128 stands for zero in the data rows.
Here is a table of points, one per row:
[117 104 115  82 136 118  83 140 105 118  92  41 159 146  74 125 124  94 155 122  97 109 101  99 164 134 148 142 129 163 123 120 127  87 159 153 130 167  99 141 234]
[134 171  85 133 188 169 144 120  85 115 118 153 215 134 119  96  82 132 127 176 178 121 109  83 152 136  96  94  60 138 149 174 133 195 132 141 153 152 138 148 135]
[ 88  80 124 140 165  74 138 211  82 156 100 144 142 154 136 147 113  99  84 107 152 155 131 147 112 179 129 126 124  85 149  94 119 121  96 103 136 128 128  74 112]
[175 131  54 172 160 154 104 111 164 140 113 134  85 123 105 120  91 101 159 137 126 165  92 183  83 154 170 110 142 100 163 143 143 124 145 185 122 113  68 119 165]
[147  93  92  98 115 120 111 140 115 177 109 155 113 130 122 171 120  81  97  94 143 161 165 128 140 116 150  81  71 157  92 217 102 146 176 124 134  81  98 131 119]
[105  70 132 149 154 160 145  78 184 123 143  88 114 136 102 109  85 141 106 101 136 147 160 139 169 123  75 132 158 210 122 101 143 170  41 145 136 104 106 137 124]
[113 120 142 167 104 117 115 187 181 185 137 116 166 153 125 137 117 149 206 133  83  86 110  95 130 144 172 102 148 165 112 153 135 143 103 142 142  86 206 144 121]
[166 117 177 124 109 148  43 123  76 115 131 119 135 114 129 130 110 124 135  99 145 159 168 177 135 143 137 172 115 112 118 127 149 133 125 108 237  97 131 161 119]
[134  51 112 124 154 136 125  91 139 100  11 181 157 125 163  80 174 146 103 131 147 116 124 127 131 110 127 178 159 116 113 167 129 103 111 103  91 145 182 151 151]
[140  93 152 108 190  79 142  83  70 196 153 140 103  73 102 138 181 100 236 113 150 124 143 119 151 104 117 140 128 142 167 126  94 175 104 123  91 107 127  98 123]
[152 188 121 132 112 107 128 107 107 113 161 140 129  73 166 135 153 172 135 130 127 191 141 176 163 142 145  82  82 131  89 177 128  60  28 126 120 139 172  77 189]
[ 53 131 121  97 127 135 132 146  92 134 166 164 172 128 113 151 120 167 163 164 162 125 182 148  49 100 160 133 137 162 105  87  73 130 147 104 136 130 106 165 143]
[145 115 153  69 132 116  70 109 114 180 134 148 138 110 174 144 115 198 131 137 122 129  53 120 131 110 117 150 121 156 134 106 117  71 140 161 158 149 106  91 120]
[144 202 126  53 144 201 144 161 110 181 133  97 123 126 175 136 123 107  96 124  80 124 146 146 147 200 146 208 128 141 129 147 125 170 107  95  76 145 125 159 140]
[130 151 135  95 110 111 128 146 138 147 106 115 157 149 114 113 130 153 126 104 151 167 126 135 145 161  93  63 131 180 138 141 108 109 159  91 118 147 116 156 124]
[ 99 128 106 122 144  90 159 102 137  78 160 150  98 157 117 128 105 167 146 149  57 183 139 103 107 128 131 184  93 134  87 121 128 169 150  91 118 138 100  87 172]
[ 81 220 129 130 126 114 134  84 123 139  49 159 162 108  87 176 103  80 123  90 112 101 152 116 106 162  85 134 121 132  92  95 141 105 146 197 131 119 147  82  87]
[141 142 151 118 173 154 144  65  84 125 149 127 125 133  73 157 147 105  83 161  95 141 116 169 137 126 193  80 211 123 131 112 152 139 149 117 142  97 200 119 132]
[209 144 139 144 136 148 141 149  92 164 117 137 100 126 170 122 134 139 100 115 134  50 105  62  64 111 122  83 157 119  73 105 127 159 109 108 138  92  92  93 184]
[ 93 102 155 128 107 147 108 137 113 154 144 181  82 122  92  83 122 154  91 179 111  43 118 220 156 119  87 110  98 137 128 137 188 127 136 141 129 156 124 110 145]
[ 70 113 133 174 151 128  92  94 127 115 153 113  92 121 138 209 140 163  86 141 130 127 121  60 140 188  83 104 112 106 150 129 146 130 170  64 137 119 167 128 163]
[101 109  76 161  74 168 184 147 123 186 135 126 114 138 163  72 145  95 112 153 159 192 103  98 152 121 158 174 109 142 144  87 133 122 164 139 181 134 181  78 124]
[ 48 146 177 147 130 139 133 104 108 130  87 138 137 149 195 116 120 128 137  73  68 140 128 111 136  65 175 102 106  59 172 130 140 161 113 136 170 139  58 166 125]
[143 149 122 126 120 129  53 127 149  98 189 143 139 132 110  94 153 118  30  73 166 135 105  84 114  96 156 140 140 160 156 104  83 146 122 163 103 117 127 116 109]
[187 153 137 173 112 149 115 126 118  83 124 150 117 152 119  94 134  77 219 116 109 130 119 116 154 135  69 147 115 125  77 113  95 105 144  81 156 141 121 129 106]
[120 117 135 128 103 152 150 110 109 102 131 129 149 159 144 135  50 131 158  72 176  63  83 183 121 130 148 149  81 130 156 115 118 101 141  98  55  97 148 126 143]
[130 161 122 155  96 126 123 145 138 118 103 180 107 170  56 145 213 199 143 133 172 121 103 124 190 160 178 147 125 114 126  94 175 162 106 131 102  97  78 175 110]
[111 143 126 109 168  79 183 124 143 136 172 107 134 131 130 124  88  82 116 139 178 108 109  88 166  96 154 140 145 107 107 166 171  33 120  90 141  87  71 146 112]
[ 95  98 159 147  97 166 102 159  91  99 152 132 115 105 103  99 123  89 132 122 102 186  76 120  76  95 106 112 144 131  62 171 162 105 113 135  49 137 152 174 109]
[190 119 134 172 167 112 164 157 111 118 118 116 148 144 113 197 111 184 106 109 128 118 146 131 104  93 113 213 147 125 138 184 120 115 138 174 162 129 144 154 124]
[162 128  98 130  55  28 163  87 104 123 114 116 187 128 146 110 122 135  98 133  85 129  79 178 101 138 115 119 149 164 157 143 123 177 151  82 148  90  97 144 114]
[149 152 157 126 111  64 109 115 139 180 116  88  85 153  63  58  69 170 127 137 166 158 144 105 110 117 122 134 152  59 134 135 131 157 125 129 104 214 156 148 114]
[ 90 124  74 123 119 129  91 149 106 110 150 128 143 130 188 128 116 130 144 128 152 104 141 142 183 156 106 129 255  87  77 156 115 159 157 146 125 146  80  95 114]
[108 125 134 127  67 164 181  70 139 128 123  83 116 146 167 166 165 136 157 118 213 132 122 145  72 160 112 106 152 117 116 142 105 138 133 184 142 156 114 154 152]
[171  91 183 122 104 153 178 127 129 153 103 154 136 111 107 169 123 106  96 200 113 142 149  98 126 143 131 122 138 147 141 124 104  99 125 118 120 153  60 131 103]
[121 135  56 165 104 117  98  92 135 154 156 162  82 112 123 158 122  84 114 146 120  59 133 123 112 129 138 160 132 153 156 148  90 107  83  82 141 180 138 169  96]
[160 125  82 148  95 116 115 135 123 129 108 109 122 141 166 140 101 128 117 148 122 119 242 126 164  49 124  74 133 139 137  49 151 105 121 127  94 131 158 145 166]
[138  84  90  97 152 148 137 121 119  70 102 100  92  95 127 109  97 196 144 137 102 114 122  95 136 177 205  84 112 128 106 101 102 127 120 130 134 140 127 116  18]
[135  92  58  64 126 123 161 127 127 150 164 109 126 122 102 109 182 132 108 102  87 102 121 135 121 140  79 118  81  41  89  91 110 109 102 159 152 108 153 202 140]
[107 159 107  91 132 118 121 193 160  81  87 114  98 110 117 172 137  93 149 165 157 152  67 160 106  79 104 129 137 122 145  97 126 159  68  96 165 126 142 117 155]
[ 98 176 149 137 140 146  98 130 162 124 105  87 103 141 132  69 151 138 112 198 115 121 150 140 133 116 105 151 119 107 148 154  21  89 149 135 114  17 127 130 120]
[143 105 128 117 123 102  64 100 154 114 145  89 156 152 188 112 160  96 154 200 150 112 162 121  80 143 134 158  83 128 108 129 227 142 111 157  98 109 130 117  86]
[132 136 141  93 122  78 163 156  80  75 129 144  48 146 183 160 124 116 129 146 133 129 110 110 168 108 108 126 123 166 148 145 127 150 169 210 119 122 156 169 109]
[132 115 130 129 105 144 129 152 200 116 130 142 147   0 126 130 101 143 142 123 132 139 128 115 148 126 117 137 134  84 147 106 161 144 185 118 107 112 136 160 145]
[134 122 117  83  93 177 155 157 116  76 160 141 144 154 102  94 152 143 163 104 105 118 176  84  91 141  92 114 156 107 236 176 173  95 123 121 141 124 109  72 129]
[132 112 174 209 139 101 151 163 138  94 162  94 173  95 129 131 174 100 101 126 115  93 143 154 147 142 164 119  91 139 120 130  84 143 139 150 113 184 102 105 142]
[128 151  87 162 199 164 131 151 127 157 124  71 140 145 168 144 182 157 136  94 114 161 105 176 114  76  82 105 116 150 139 113 158  99 175  84 114 162 111 128  64]
[118 161 156 119 172 107 155 137 171 103 118 149  75 100 159  65 151 127 131  97 162 112 157 128  84 175 152 117 143 187 131 137 162 116 164 103 181 144 148 150 153]
[123 117 134  83  94 153 134 120 210 114 119  92 125 147  95 160 141 129 117 107 141  90 123 143 137  66 131 134 101  99  81 169 129 161 145  89 143 148 142  59 107]
[174 118 156  92 148 137 122 116 227 129 170 208 159 209 161 138 112 104 150 129 118 153 116 145 148 131 122 103 147  84 138  95 106 116 148 137 111 150 151 156 130]
There is one direction along which these points spread out most. For each point below, how far along it does it lie, from 0 to 99? The average is 50, and the first point in the table lies past the average. One standard deviation of the points above along it is 16.
[ 70 113 133 174 151 128  92  94 127 115 153 113  92 121 138 209 140 163  86 141 130 127 121  60 140 188  83 104 112 106 150 129 146 130 170  64 137 119 167 128 163] 55
[ 88  80 124 140 165  74 138 211  82 156 100 144 142 154 136 147 113  99  84 107 152 155 131 147 112 179 129 126 124  85 149  94 119 121  96 103 136 128 128  74 112] 78
[141 142 151 118 173 154 144  65  84 125 149 127 125 133  73 157 147 105  83 161  95 141 116 169 137 126 193  80 211 123 131 112 152 139 149 117 142  97 200 119 132] 53
[134  51 112 124 154 136 125  91 139 100  11 181 157 125 163  80 174 146 103 131 147 116 124 127 131 110 127 178 159 116 113 167 129 103 111 103  91 145 182 151 151] 26
[123 117 134  83  94 153 134 120 210 114 119  92 125 147  95 160 141 129 117 107 141  90 123 143 137  66 131 134 101  99  81 169 129 161 145  89 143 148 142  59 107] 32
[132 112 174 209 139 101 151 163 138  94 162  94 173  95 129 131 174 100 101 126 115  93 143 154 147 142 164 119  91 139 120 130  84 143 139 150 113 184 102 105 142] 62
[ 99 128 106 122 144  90 159 102 137  78 160 150  98 157 117 128 105 167 146 149  57 183 139 103 107 128 131 184  93 134  87 121 128 169 150  91 118 138 100  87 172] 51
[152 188 121 132 112 107 128 107 107 113 161 140 129  73 166 135 153 172 135 130 127 191 141 176 163 142 145  82  82 131  89 177 128  60  28 126 120 139 172  77 189] 47
[145 115 153  69 132 116  70 109 114 180 134 148 138 110 174 144 115 198 131 137 122 129  53 120 131 110 117 150 121 156 134 106 117  71 140 161 158 149 106  91 120] 59
[121 135  56 165 104 117  98  92 135 154 156 162  82 112 123 158 122  84 114 146 120  59 133 123 112 129 138 160 132 153 156 148  90 107  83  82 141 180 138 169  96] 51
[162 128  98 130  55  28 163  87 104 123 114 116 187 128 146 110 122 135  98 133  85 129  79 178 101 138 115 119 149 164 157 143 123 177 151  82 148  90  97 144 114] 75
